Look-ups in named tables: a row name and a column name give one cell, copied from the table.

Table fop
cols = fefofa, dusal, fupamog, modemeg, gan, vab
kili: [0.59, 0.49, 0.48, 0.33, 0.36, 0.55]
tivag: [0.41, 0.51, 0.51, 0.61, 0.42, 0.42]
rit: [0.41, 0.44, 0.55, 0.48, 0.40, 0.52]
rup: [0.48, 0.50, 0.42, 0.57, 0.49, 0.48]
ganez: [0.53, 0.36, 0.52, 0.48, 0.45, 0.52]
bularer: [0.51, 0.43, 0.50, 0.52, 0.51, 0.44]
sukim: [0.58, 0.69, 0.42, 0.37, 0.58, 0.46]
ruk: [0.45, 0.45, 0.47, 0.58, 0.45, 0.55]
bomenu: [0.43, 0.42, 0.51, 0.54, 0.48, 0.42]
bese: [0.54, 0.81, 0.47, 0.39, 0.69, 0.48]
kagaf: [0.56, 0.14, 0.56, 0.42, 0.41, 0.62]
tav: [0.64, 0.61, 0.41, 0.43, 0.59, 0.47]

tivag, vab: 0.42
rit, dusal: 0.44
kili, gan: 0.36
bese, fupamog: 0.47
kagaf, gan: 0.41
tav, dusal: 0.61
ruk, fupamog: 0.47
tav, gan: 0.59
ganez, dusal: 0.36
bularer, fefofa: 0.51
rup, fupamog: 0.42
kili, dusal: 0.49
rup, vab: 0.48

bezemoz:
fields: darav, nopug, foz
rogeso: [84.03, -3.23, 39.03]
ruga: [-5.45, 8.75, 29.51]
nufud: [27.26, -10.64, -26.15]
vib: [50.64, -1.25, 26.78]
kego: [-76.93, 9.61, 25.32]
dem: [42.14, -18.29, -4.14]
mametun: [-22.46, -3.20, 9.18]
mir: [-7.60, 20.30, 25.30]
beru: [32.29, 2.19, -21.94]
feladu: [6.20, -29.60, 6.43]
sek: [50.76, -0.91, 25.81]

What is the foz of vib in bezemoz? 26.78
What is the nopug of dem in bezemoz? -18.29
What is the nopug of mametun in bezemoz? -3.20
What is the foz of sek in bezemoz? 25.81
What is the nopug of kego in bezemoz? 9.61
What is the nopug of beru in bezemoz? 2.19
What is the darav of vib in bezemoz? 50.64
What is the darav of kego in bezemoz? -76.93
What is the darav of mametun in bezemoz? -22.46
What is the darav of sek in bezemoz? 50.76
What is the nopug of rogeso in bezemoz? -3.23
What is the nopug of nufud in bezemoz? -10.64
What is the foz of kego in bezemoz? 25.32
What is the darav of beru in bezemoz? 32.29
What is the foz of feladu in bezemoz? 6.43
What is the nopug of ruga in bezemoz? 8.75

larifo
|  | pifo | geg | fepuvef | tudumuz | lariput | gigibu | pivatog | mal |
|---|---|---|---|---|---|---|---|---|
| pog | 0.034 | -2.699 | -1.161 | 2.220 | -3.807 | 5.592 | -4.783 | -5.091 |
| vopeteb | -0.002 | 2.368 | 0.928 | -3.955 | -2.612 | -2.751 | -1.942 | -3.466 |
| givi | -1.293 | -3.399 | -3.757 | 3.360 | -5.414 | 4.221 | -5.130 | -2.509 |
| tugem | -2.920 | -0.171 | -0.353 | 1.512 | -5.651 | 3.755 | -7.444 | -4.254 |
| fak | -2.714 | -6.016 | 1.927 | -1.455 | 3.848 | 0.964 | -6.602 | 0.035 |
| nemu | 3.341 | 2.718 | 0.665 | -1.798 | -0.521 | -4.126 | 0.031 | -4.440 |
| kuf | 0.599 | -2.006 | -4.596 | -1.280 | -3.018 | -2.424 | 0.257 | -0.125 |
| dos | -3.372 | -2.415 | 2.449 | -2.051 | 3.906 | 1.549 | -4.835 | -0.310 |
| petum | -2.810 | -4.722 | 2.457 | -1.767 | 3.945 | 0.973 | -6.209 | -0.376 |
| tar | 0.546 | -5.555 | -1.059 | 1.593 | 5.489 | -0.114 | -2.389 | -0.258 |

What is the geg of fak in larifo?
-6.016
What is the geg of tar in larifo?
-5.555
What is the geg of kuf in larifo?
-2.006
What is the mal of dos in larifo?
-0.310
What is the pivatog of kuf in larifo?
0.257
What is the lariput of vopeteb in larifo?
-2.612
What is the tudumuz of nemu in larifo?
-1.798
What is the fepuvef of kuf in larifo?
-4.596
What is the geg of givi in larifo?
-3.399
What is the fepuvef of petum in larifo?
2.457
What is the mal of givi in larifo?
-2.509
What is the pifo of vopeteb in larifo?
-0.002
What is the geg of tugem in larifo?
-0.171
What is the pivatog of tar in larifo?
-2.389
What is the gigibu of nemu in larifo?
-4.126

